[[134 104]
 [103 143]
 [111 148]
 [149 109]]
|
[[104 134]
 [143 103]
 [148 111]
 [109 149]]

[[126 125 103 121 142 122 129 129 135 129 109 127]
 [134 129 118 118 131 121 130 131 129 130 119 120]
 [135 122 134 141 137 131 101 117 133 143 126 137]]
|
[[125 103 121 142 122 129 129 135 129 109 127 126]
 [129 118 118 131 121 130 131 129 130 119 120 134]
 [122 134 141 137 131 101 117 133 143 126 137 135]]

[[127 124 123 121]
 [115 126 131 124]
 [125 126 122 128]
 [133 126 123 142]
 [127 125 125 132]
 [122 127 129 127]
 [131 136 122 137]
 [120 124  99 129]
 [124 129 125 129]
 [125 126 123 132]
 [125 108 119 119]]
|
[[124 123 121 127]
 [126 131 124 115]
 [126 122 128 125]
 [126 123 142 133]
 [125 125 132 127]
 [127 129 127 122]
 [136 122 137 131]
 [124  99 129 120]
 [129 125 129 124]
 [126 123 132 125]
 [108 119 119 125]]

[[103 149 121]
 [110 117 117]
 [115 131 124]
 [136 143 132]]
|
[[149 121 103]
 [117 117 110]
 [131 124 115]
 [143 132 136]]

[[149 117 126]
 [108 119 117]
 [121 120 124]
 [ 99 105 105]
 [125 150 143]]
|
[[117 126 149]
 [119 117 108]
 [120 124 121]
 [105 105  99]
 [150 143 125]]

[[114 133 116 114 156 153 113 148 115 119 112 114 114 116 134 115]
 [113 130 115 117 157 156 114 150 115 120 114 113 114 115 135 112]
 [140 123 139 139 101 103 140 106 140 139 141 142 140 140 121 139]
 [113 133 116 114 155 154 113 148 114 118 115 113 115 114 132 116]]
|
[[133 116 114 156 153 113 148 115 119 112 114 114 116 134 115 114]
 [130 115 117 157 156 114 150 115 120 114 113 114 115 135 112 113]
 [123 139 139 101 103 140 106 140 139 141 142 140 140 121 139 140]
 [133 116 114 155 154 113 148 114 118 115 113 115 114 132 116 113]]

[[126 126 117 117 134 104 138 136 119 127 128 132 145 140 145]
 [130 102 125 114 138 118 127 130 123 143 147 123 132 135 146]
 [128 121 114 102 125 106 135 131 114 135 129 131 147 136 144]
 [128 123 118 120 130 106 138 141 119 128 128 125 153 143 145]
 [135 115 126 115 133 112 149 140 112 126 128 140 129 128 144]
 [119 131 125 111 124 108 139 136 121 130 129 132 153 133 151]]
|
[[126 117 117 134 104 138 136 119 127 128 132 145 140 145 126]
 [102 125 114 138 118 127 130 123 143 147 123 132 135 146 130]
 [121 114 102 125 106 135 131 114 135 129 131 147 136 144 128]
 [123 118 120 130 106 138 141 119 128 128 125 153 143 145 128]
 [115 126 115 133 112 149 140 112 126 128 140 129 128 144 135]
 [131 125 111 124 108 139 136 121 130 129 132 153 133 151 119]]
---
[[110 105 142]
 [148 157 115]
 [149 155 115]]
|
[[157 115]
 [155 115]]

[[121 110 139 151]
 [119 120 112 143]
 [147 122 124 128]]
|
[[120 112]
 [122 124]]

[[143 123 144 120 143]
 [117 130 116 133 117]
 [116 131 115 133 116]
 [129 102 127 109 128]
 [131 131 131 129 131]]
|
[[130 116]
 [131 115]]

[[142 153 111  98]
 [144 157 117 105]
 [144 156 114 101]]
|
[[157 117]
 [156 114]]

[[141 120 125 111 133]
 [117 131 151 138 131]
 [140 120 134 111 137]
 [122 142 124 148 121]]
|
[[131 151]
 [120 134]]

[[125 139 126 136 121]
 [111 126 144 134 154]
 [127 138 125 135 120]]
|
[[126 144]
 [138 125]]
---
[[135 126 126 141 126]
 [115 129 150 109 122]
 [126 128 131 125 127]
 [128 128 128 129 128]
 [129 128 128 129 128]]
|
[[129 150]
 [128 131]]

[[136 134 153]
 [145 150 110]
 [155 114 143]]
|
[[150 110]
 [114 143]]

[[132 137 105 124 123]
 [119 145 127 110 130]
 [123 124 138 133 135]
 [136 130 119 120 111]
 [119 125 137 130 112]]
|
[[145 127]
 [124 138]]

[[146 118 126]
 [116 112 140]
 [155 113 134]
 [155 114 124]]
|
[[112 140]
 [113 134]]

[[149 143 156 128]
 [150 121 157 135]
 [139 100 120 122]
 [134 129 107 112]
 [120 128 140 124]]
|
[[121 157]
 [100 120]]

[[133 137 125 122]
 [133 123 158 152]
 [136 151  98 106]]
|
[[123 158]
 [151  98]]

[[122 127 128 120 125]
 [111 128 143 130 118]
 [106 127 144 124 120]
 [104 129 142 117 110]]
|
[[128 143]
 [127 144]]

[[103 118 132 132]
 [141 130 127 126]
 [113 134 126 127]
 [144 124 110 116]]
|
[[130 127]
 [134 126]]
